m = [[124, 130, 126, 135, 116, 139, 134, 134, 132, 124, 126, 118, 133, 133], [139, 119, 122, 110, 144, 119, 108, 135, 127, 131, 139, 127, 132, 129], [139, 121, 125, 107, 148, 109, 106, 125, 117, 133, 136, 138, 122, 123]]
Read off the smallest entry.
106
The entry just right of the largest entry is 109
The maximum: 148
Read off the entry just left of 129.
132
Read off the entry just right of 121.
125

[[137 126 114 144 117 131 115]
 [122 104 139 123 123 126 134]
 [143 138 124 109 137 126 123]
 [147 128 122 127 129 140 111]
 [123 104 128 127 134 126 141]]
Give the entry directly above 139.
114
The bottom-right entry is 141
Give the first entry on the main diagonal.
137
The maximum is 147
Give the top-right entry.
115
The third entry from the end, reading row by row -> 134
The 2nd entry on the diagonal from the top-right corner: 126
Give the entry just left of the centre entry.
124
Give the entry just right of the largest entry.
128
Give the third entry on the diagonal from the top-right corner.
137
The entry directly above the largest entry: 143
The second entry on the main diagonal: 104
The entry just left of 114: 126

[[109 133 127 132 133 147 125 138 129 132 119 134 127]
 [144 128 116 124 128 121 127 135 126 126 122 128 127]
 [139 121 129 127 121 127 127 130 135 127 118 130 136]
 [142 124 113 120 132 121 125 123 124 115 134 124 124]
 [117 140 128 127 132 116 125 120 134 130 132 131 131]
 [141 124 107 130 122 124 128 113 133 118 113 135 132]]
Indices start at 0.
Give the entry at row 0, column 2.
127
The entry at row 2, column 0: 139
The bottom-right entry: 132
Give the entry in row 1 and column 0.
144
Give the entry in row 2 and column 2.
129
Give the entry in the bottom-left corner.
141
Give the entry in row 0 and column 0.
109
The top-right entry is 127
Give the entry just right of 140.
128
Give the entry at row 0, column 1.
133
Give the maximum.
147
The entry just left of the largest entry -> 133
Give the bottom entry of the column that holds the smallest entry.
107
Give the entry directly below the largest entry.
121

((130, 104, 100, 139, 142, 127, 107, 142, 135, 133, 131, 115, 123), (136, 104, 108, 131, 147, 121, 107, 133, 141, 128, 134, 125, 116), (130, 104, 101, 137, 143, 129, 108, 141, 136, 133, 130, 119, 124), (137, 117, 104, 128, 146, 124, 123, 137, 134, 126, 134, 128, 128), (139, 106, 107, 130, 148, 119, 108, 130, 140, 125, 134, 125, 116), (130, 110, 99, 136, 142, 130, 115, 143, 133, 131, 130, 121, 129))
Give the entry just right of the smallest entry.
A: 136
Give the entry just right of 117.
A: 104
Give the entry just left of the largest entry.
A: 130
The entry just left of the smallest entry: 110
The smallest entry: 99
Give the entry just left of 140.
A: 130

Read these off the table that follows.
1) Find the 1st entry on the main diagonal.
2) Find the fourth entry from the end, reading row by row.
3) Find the entry in the bottom-left corner.
4) Find the entry just right of the largest entry.
5) Find the 4th entry in reading order.
6) Find the entry just left of the centre entry.
7) Find the entry in the bottom-right corner.
8) Find the entry directly above the largest entry.
[[137 129 114 134 131]
 [136 132 110 137 129]
 [128 109 139 112 119]
 [137 133 110 143 124]
 [121 141 136 136 132]
 [120 139 137 130 124]
 [140 127 107 135 127]
 [116 135 147 123 130]
 [117 134 144 126 127]
 [134 143 109 149 131]
 [113 129 153 118 128]
 [121 112 152 109 125]
 [116 132 145 122 135]]
1) 137
2) 132
3) 116
4) 118
5) 134
6) 127
7) 135
8) 109

Read these off the grid that follows. Indices start at 0.
1) The entry at row 0, column 0?
2) The entry in the bottom-right corner?
3) The entry at row 1, column 0?
4) The entry at row 2, column 0?
5) The bottom-left entry?
6) The entry at row 1, column 1?
7) The entry at row 0, column 1?
8) The centre entry?
array([[118, 131, 117, 120, 126, 128, 132, 117, 142, 120, 121],
       [117, 129, 115, 112, 131, 128, 141, 118, 146, 110, 112],
       [106, 149, 111, 123, 125, 127, 131, 103, 143, 121, 116],
       [103, 131, 102, 152, 152, 148, 143, 128, 156, 112, 107],
       [120, 128, 115, 117, 125, 134, 133, 119, 146, 117, 118]])
1) 118
2) 118
3) 117
4) 106
5) 120
6) 129
7) 131
8) 127

data =
[[138 117 146 113 117 151 114 112 146 146 135 147 117]
 [143 124 129 130 130 136 128 126 133 129 142 126 124]
 [151 114 138 117 120 147 115 112 140 134 149 131 114]
 [129 122 147 113 118 149 116 117 147 147 127 151 125]
 [124 137 126 140 138 127 140 140 129 132 127 133 137]
 [124 137 127 137 135 127 139 140 132 132 122 132 140]
 [134 127 132 129 127 136 129 128 135 134 136 135 128]
 [136 122 141 117 122 145 118 118 142 140 133 140 124]
 [124 135 131 134 134 130 135 136 132 133 126 137 137]
 [138 131 122 140 136 127 138 136 129 124 138 123 133]
 [146 112 146 111 115 153 110 108 146 142 144 143 113]
 [131 134 127 137 136 129 136 136 131 129 131 129 136]
 [136 130 124 137 134 128 135 134 129 125 139 126 132]]
Which number is the 1st entry on the main diagonal? 138
The bottom-right entry: 132
The third-last entry, reading row by row: 139
The fifth entry from the end, reading row by row: 129
Which number is the entry in the bottom-left corner? 136
The third entry, reading row by row is 146
Which number is the fifth entry, reading row by row? 117
The top entry of the column that holds the largest entry: 151
The entry just left of the largest entry -> 115
Which number is the entry just right of the smallest entry? 146
Which number is the entry just right of the centre entry? 128
The entry just left of the smallest entry: 110
Which number is the 4th-last entry, reading row by row? 125
The entry directly below the smallest entry -> 136
The last entry in the row that holds the largest entry: 113
Which number is the entry directly above the centre entry? 139
Which number is the largest entry in the first column? 151
Which number is the entry just left of the centre entry? 136
Which number is the smallest entry? 108
Which number is the entry directly below 145? 130
Which number is the fourth entry, reading row by row? 113
Which number is the third smallest entry? 111
Which number is the third entry on the main diagonal? 138
The first entry in the row that holds the smallest entry: 146
Which number is the bottom entry of the column that holds the largest entry? 128
Which number is the entry in the top-right corner? 117
Which number is the third entry on the diagonal from the top-right corner? 149
The 2nd-last entry, reading row by row -> 126
